In the data rows, 128 means zero.
Some points, one per row:
[139. 143. 129. 137. 135. 138. 133. 124. 123. 139. 133. 134. 127. 134. 142. 124. 133. 122. 130. 162. 135. 130. 115. 123. 140. 116. 131.]
[147. 145. 100. 157. 138. 133. 148. 128. 123. 126. 137. 129. 127. 152. 131. 110. 186. 125. 141. 106. 125.  94. 151. 119. 120.  92. 120.]
[109. 126.  93. 140. 130. 136. 144. 103. 113. 119. 119. 107. 124. 137. 135. 130. 155.  97. 148. 111. 117. 109. 160.  91. 141. 128. 134.]
[163.  58. 176.  91.  28. 183.  51. 232.  14. 162. 150.  66. 133. 173. 105. 124. 102. 176.  26.  87. 201. 165. 168. 199. 107. 139.  78.]
[ 99. 120. 134. 136. 134. 127. 129.  98. 112.  87. 138. 162. 150. 173. 141. 129. 150. 122.  79. 133. 138. 141. 144.  95.  75. 173. 121.]
[111. 120. 148. 111. 105. 151. 111. 114. 127. 115. 128. 146. 121. 120. 140. 135. 139. 109. 119. 140. 124. 152. 107. 134. 136. 158. 134.]
[125. 152. 122. 126. 117. 115. 123. 113. 126. 130. 155. 108. 136. 149. 123. 133. 120. 122. 113. 160. 137. 136. 132.  97. 114. 118. 122.]
[155. 142. 112. 128. 110. 122. 121. 139. 118. 128. 135. 131. 105. 134. 144. 141. 126. 122. 108. 126. 114. 110. 133. 128. 142. 120. 129.]
[148. 153.  91. 122. 124. 130.  81. 193.  95. 142. 112. 137. 138. 123. 122. 130. 151. 121. 129.  77. 146.  70. 156. 122. 134. 119. 106.]
[127. 134. 122. 145. 139. 135. 145. 116. 142. 136. 123. 145. 142. 151. 151. 147. 146. 139. 127. 154. 144. 127. 105. 119. 130. 127. 126.]
[140. 202. 104.  88. 255. 150.  87. 151. 138. 144.  72. 165. 150. 101.  61. 102. 149.  98. 186.  73.  93. 151.  84. 222. 153. 142. 157.]
[130. 134. 119. 129. 170. 120. 139. 130. 139. 143. 121. 143. 133. 137. 144. 123. 130. 139. 118. 151. 145. 112. 126. 118. 117. 124. 141.]
[117. 115. 110. 120. 141.  80. 153. 116. 151. 113. 120. 111. 113. 117. 115. 128. 111. 106. 150.  98. 170.  94. 162. 101. 137. 144. 132.]
[173. 231. 145. 198. 180.  67. 108. 114. 112. 185. 113. 203. 132. 128.  76.  48. 173.  61. 129. 168. 205. 200.  67. 132. 130.  98. 134.]
[123. 142. 151. 125. 123. 134. 156. 113. 129. 134. 105. 137. 118. 127. 143. 138. 119. 105. 150. 148. 141. 128. 116. 134. 134. 150. 131.]
[127. 114. 144. 144. 128. 119. 130. 128. 145. 105. 129. 131. 136. 122. 129. 144. 140. 150. 128. 108. 123. 117. 135. 132. 108. 136. 132.]
[ 99. 116.  79. 100. 174.  50. 180.  88. 119. 138. 116.  99. 111. 118. 105. 123.  99. 101. 161.  75. 192.  61. 183.  66. 119. 150. 151.]
[123. 110. 146. 135. 109. 156. 137. 130. 131. 155. 135. 155. 169. 144. 146. 124. 125. 153. 160. 170. 141. 133. 101. 113.  84. 140.  93.]
[116. 105. 150. 150. 124. 118. 136. 125. 152.  89. 126. 121. 139. 120. 141. 144. 137. 159. 126. 102. 129. 110. 125. 128. 103. 144. 135.]
[138. 127. 153. 125.  88. 144. 139. 139. 129. 137. 121.  97.  99. 118. 103. 110. 123. 106. 129. 136. 114. 103. 152. 138. 111. 108. 114.]
[135. 161. 117. 129. 174. 164. 132. 128. 126. 153. 116. 142. 124. 137. 114. 114. 150. 114. 149. 136. 110. 134. 123. 161. 115. 121. 137.]
[ 64. 145.  94. 144. 152. 133.  99.  96. 127. 121. 163. 110. 130. 161. 125. 123. 170. 117.  76. 147. 130. 129. 155.  77. 103.  95. 141.]
Then 19 other points, each followed by its number:
[158.  89. 116. 177. 173.  76. 121. 107.  97. 106. 147. 139. 173. 120. 168. 174. 150. 144. 130. 116. 127. 154. 143.  96. 122. 149. 145.] 0
[142. 111. 123. 125. 143. 107. 175.  97. 104. 118. 100. 161.  94. 164. 151. 114.  98.  99. 130. 140. 157. 166. 113. 132. 169. 171. 100.] 1
[120.  67. 102.  89. 132.  89. 138. 115. 117. 117. 148. 118. 142. 118. 132. 107.  92. 189. 151.  99. 158. 162. 143.  89. 159. 116. 111.] 2
[126. 110. 148. 128. 120.  74. 136. 126. 174. 127. 129. 130. 108.  90. 108. 126. 118. 123. 127. 113. 155. 118. 119. 101. 155. 111. 152.] 3
[118.  99. 137.  88. 123. 168. 128. 165. 120. 142. 106. 124. 130. 108. 146. 142. 122. 152. 101. 110. 105. 107. 135. 119. 113. 143. 141.] 4
[141. 132. 126. 128. 137. 135. 127. 147. 122. 129. 112. 131. 125. 124. 137. 139. 138. 122. 126. 123. 121. 124. 133. 139. 132. 140. 133.] 5
[118. 137. 119. 123. 118. 142. 132. 127. 135. 134. 132. 125. 139. 161. 107. 119. 129. 120. 101. 161. 114. 120. 130. 149. 122. 112. 129.] 6
[130. 138. 114. 124. 139. 147. 113. 137. 126. 126. 130. 135. 135. 129. 141. 130. 134. 131. 131. 133. 117. 140. 116. 114. 148. 129. 138.] 7
[122. 115. 125. 126. 139. 145. 110. 135. 114. 106. 135. 127. 136. 112. 146. 148. 119. 138. 129. 122. 108. 145. 130. 126. 125. 149. 132.] 8
[115. 145. 135. 150. 135. 135. 139. 126. 136. 136. 124. 151. 136. 111. 137. 110. 130. 140. 159. 159. 133. 116. 115.  97. 113. 116. 120.] 9
[124. 165. 123. 135. 153. 159. 104. 159. 105. 139. 133. 139. 120. 142. 114. 123. 183. 118.  91. 136. 111. 123. 134. 153.  98. 114. 138.] 10
[126. 133. 140. 128. 127. 136. 153. 128. 138. 133. 107. 131. 117. 128. 127. 144. 123. 114. 140. 131. 136. 129. 109. 128. 130. 144. 132.] 11
[160. 117. 129. 110.  96.  83. 179. 126. 170. 100. 111. 135. 104. 145. 143. 167.  87. 129. 125. 111.  99.  94. 128. 172. 174. 151. 125.] 12
[134. 126. 126. 122. 125. 122. 119. 126. 116. 123. 137. 129. 128. 134. 135. 125. 123. 131. 116. 133. 130. 130. 131. 127. 137. 119. 121.] 13
[126. 127. 132. 143. 130. 140. 145. 125. 161. 131. 123. 147. 121. 121. 134. 114. 132. 147. 149. 157. 131. 124. 117.  97. 126. 119. 122.] 14
[ 89. 104. 159. 142. 131. 127. 148. 100. 162. 102. 132. 109. 124. 113. 147. 155. 120. 113. 157. 120. 111. 166. 110. 167. 142. 140. 167.] 15
[137. 166. 104. 121. 159. 103.  61. 142. 106. 109. 155. 128. 130. 105. 136. 138. 137. 105.  79.  96. 127. 129. 145. 102. 157. 117. 159.] 16
[115. 117. 139. 138. 112. 132. 128. 118. 151. 130. 133. 132. 142. 124. 105. 123. 126. 131. 146. 106. 151. 126. 125. 130. 126. 135. 130.] 17
[107. 157. 113. 123. 142. 115. 103. 128. 147. 137. 168. 102. 151. 118. 126. 162. 118. 145. 131. 152. 118. 120. 131. 109. 125. 117. 145.] 18
Which three of these numbered points are nearest to each point below by angle, seen from the average point of the first points? Their numbers follow each, nearest first.
[118.  91. 123. 128. 129.  90. 127. 117. 117. 113. 139. 115. 129. 107. 127. 108. 114. 170. 130.  80. 155. 138. 141. 103. 137. 119. 119.] > 2 3 17
[109. 149. 114. 123. 119. 110. 110. 101. 135. 146. 181. 104. 132. 154. 120. 115. 107. 128. 111. 182. 157. 134. 124.  85. 110. 112. 129.] > 18 6 13
[147. 212. 115. 130. 206. 184. 147. 147. 121. 170.  95. 147. 110. 142. 102. 101. 151. 100. 170. 150. 100. 133. 115. 186. 111. 108. 117.] > 10 5 6
[102.  95. 150. 131.  98.  87. 125. 119. 172. 122. 127. 133. 155. 143.  80. 110. 141. 132. 151.  84. 170. 138. 141. 130. 129. 126. 123.] > 17 3 2
[133. 136. 146. 145. 107. 115. 126. 119. 147. 111. 159. 112. 148. 140. 122. 152. 134. 130. 119. 117. 143. 163. 108. 161. 147. 142. 127.] > 15 17 12
[115. 152. 105. 111. 146. 159.  90. 134. 130. 122. 134. 143. 130. 126. 148. 138. 141. 131. 138. 143.  95. 155.  99. 109. 169. 121. 145.] > 7 8 18
[116.  52. 127. 117. 123.  62. 116. 113. 115. 126. 131. 102. 139.  84. 125.  89.  83. 184. 122.  85. 185. 164. 145.  51. 150. 128. 106.] > 2 3 13
[172. 121. 136. 118.  86.  71. 198. 120. 183.  81.  99. 122. 116. 146. 140. 169.  91. 113. 127. 109.  93.  83. 129. 170. 179. 126. 114.] > 12 11 3
[155. 119. 119. 119. 114. 101.  96. 132.  99. 131. 155. 124. 107. 124. 141. 122. 109. 134.  68. 129. 123. 143. 134. 128. 144. 110. 105.] > 13 16 2
[120. 132. 134. 136. 132. 138. 139. 127. 143. 128. 128. 143. 131. 117. 130. 119. 134. 118. 143. 148. 128. 127. 116. 103. 118. 124. 127.] > 14 9 11
Now 19 new points, numbered from 0 again:
[125. 124. 135. 126. 126. 126. 121. 133. 126. 122. 130. 122. 122. 114. 132. 138. 129. 121. 121. 123. 130. 121. 140. 119. 127. 136. 136.] 0
[112. 122. 122. 134. 131. 126. 127. 108. 120. 109. 129. 151. 139. 153. 136. 135. 138. 127. 101. 125. 131. 131. 139. 114. 103. 151. 122.] 1
[124. 120. 133. 119. 135. 127. 146. 127. 133. 134. 109. 135. 129. 108. 138. 142. 109. 120. 161. 118. 138. 120. 128. 125. 128. 158. 129.] 2
[121. 131. 114. 137. 135. 107. 139. 129. 139. 132. 123. 144. 114. 129. 132. 100. 166. 138. 119. 122. 124. 141. 128.  82. 203.  59. 155.] 3
[123. 121. 128. 131. 122. 128. 129. 114. 126. 126. 132. 118. 127. 117. 119. 105. 114. 121. 154. 121. 131. 144. 128. 130. 140. 127. 117.] 4
[118. 116. 145. 149. 129. 125. 111. 117. 130. 109. 146. 144. 136. 124. 126. 102. 153. 134. 115. 126. 120. 131. 141. 103. 121. 113. 123.] 5
[123. 131. 140. 134. 141. 125. 117. 144. 120. 127. 116. 140. 125. 122. 121. 118. 154. 140. 100. 120. 166. 117. 140. 114.  98. 121. 136.] 6
[135.  82. 121. 101. 140. 130. 212. 115. 144. 155.  94.  89. 100. 127. 163. 153.  88. 120. 179. 153. 128. 116. 131. 115. 148.  99. 148.] 7
[128. 121. 151. 126. 122. 135. 164. 120. 143. 132. 102. 138. 120. 124. 130. 145. 117. 107. 154. 145. 139. 115. 113. 124. 126. 154. 130.] 8
[ 93.  98. 117. 136. 133. 136. 133. 137. 152. 142. 101. 129. 137.  94. 157. 134. 151. 154. 165.  95. 143. 128. 130. 111. 148. 124. 166.] 9
[128. 112. 103. 117. 117. 160. 122. 135.  99. 144. 125.  99. 151. 125. 142. 144. 103. 145. 174. 113. 118. 116. 132. 112. 128. 148. 114.] 10
[141. 131. 103. 122. 164. 138. 125. 132. 119. 139. 107. 163. 135. 144. 148. 103. 131. 142. 133. 126. 109. 146. 117. 139. 147. 115. 118.] 11
[118. 142. 127.  96. 140. 125. 146. 136. 181. 114. 111.  96. 136. 112. 105. 192. 116. 136. 127. 107. 121. 104. 111. 192. 126. 153. 176.] 12
[172. 142. 153. 152. 140. 184. 171. 152.  96. 153.  89. 148.  72.  95. 162. 128. 151. 114. 154. 204.  62. 143. 133. 177. 106. 124. 127.] 13
[154. 103. 111. 120. 115. 101. 159. 124. 109. 109. 105. 135. 119. 138. 142.  97.  90. 136. 151.  99. 121.  81. 173. 105. 130. 129.  80.] 14
[176. 140. 160. 167. 173. 180. 194. 136.  99. 141.  72. 165.  73.  93. 178. 137. 153. 113. 144. 249.  50. 142.  93. 173.  95. 135. 123.] 15
[158. 133.  99. 143. 131.  94. 124.  70. 114.  97. 185. 136. 145. 154. 161. 115. 102. 146. 129. 143. 110. 144. 141. 131. 130. 127.  77.] 16
[124.  94. 141. 172. 175. 121. 124. 129. 124. 114. 147. 131. 145. 119. 131. 119. 160. 161. 122.  81. 114. 105. 162. 110.  60. 123. 120.] 17
[110. 129. 115. 128. 127. 133. 124. 114. 142. 118. 124. 121. 151. 137. 127. 147. 135. 119. 144. 113. 143. 140. 126. 137. 142. 160. 133.] 18
Which three of these numbered points are nearest to each point below by angle, seen from the average point of the first points? Their numbers follow each, nearest first.
[126. 116. 136. 115. 122. 122. 156. 148. 138. 153.  80. 163. 111. 128. 104. 140. 137. 101. 112. 140. 203. 124. 107.  80. 137. 139. 143.] > 8 6 2
[177. 158.  85. 143.  92. 108.  99.  82. 112.  96. 193. 116. 127. 182. 174. 122. 121.  92. 102. 167.  49. 140. 151. 133. 170. 111.  99.] > 16 5 11
[102. 155. 164.  89.  50. 173. 165. 135. 137. 150. 122.  76.  59.  98.  57. 113. 120.  55. 172. 144.  82.  70. 156. 181.  72.  78. 106.] > 13 8 4
[129. 138. 121. 137. 127. 143. 122. 143. 138. 152. 125. 124. 111. 105. 102. 100. 153. 108. 149. 125. 132.  96. 135. 113. 138.  91. 140.] > 3 9 4
[117. 126. 122. 119. 126. 149. 120. 128. 131. 108. 121. 124. 115. 119. 133. 149. 143. 115. 107. 115.  95. 142. 132. 146. 138. 140. 152.] > 0 12 18
[132. 135. 134. 136. 162. 119. 111. 148. 117. 129. 113. 150. 127. 123. 109. 115. 156. 145.  90. 115. 171. 121. 137. 117.  90. 109. 128.] > 6 17 5
[125. 121. 107. 122. 116. 147. 119. 128. 115. 136. 127. 104. 145. 129. 136. 144. 116. 129. 159. 123. 128. 120. 132. 115. 130. 142. 115.] > 10 2 18
[131. 120. 136. 145. 103. 148. 130. 131. 119. 123. 134. 105. 140. 138. 131. 149. 137. 146. 125. 133. 124. 116. 126. 139.  93. 143. 119.] > 10 0 17
[ 88. 126. 130. 115. 122. 172. 177. 115. 153. 164. 102. 140. 133. 131.  98. 108.  93. 129. 174. 142. 112. 118. 100. 130. 119. 125. 139.] > 8 7 2
[143. 130. 141.  88. 154. 130. 154. 118. 113. 134.  93. 134.  88. 140. 132. 120. 114. 122.  84. 145.  86. 135. 148. 147. 109. 131. 146.] > 13 15 7
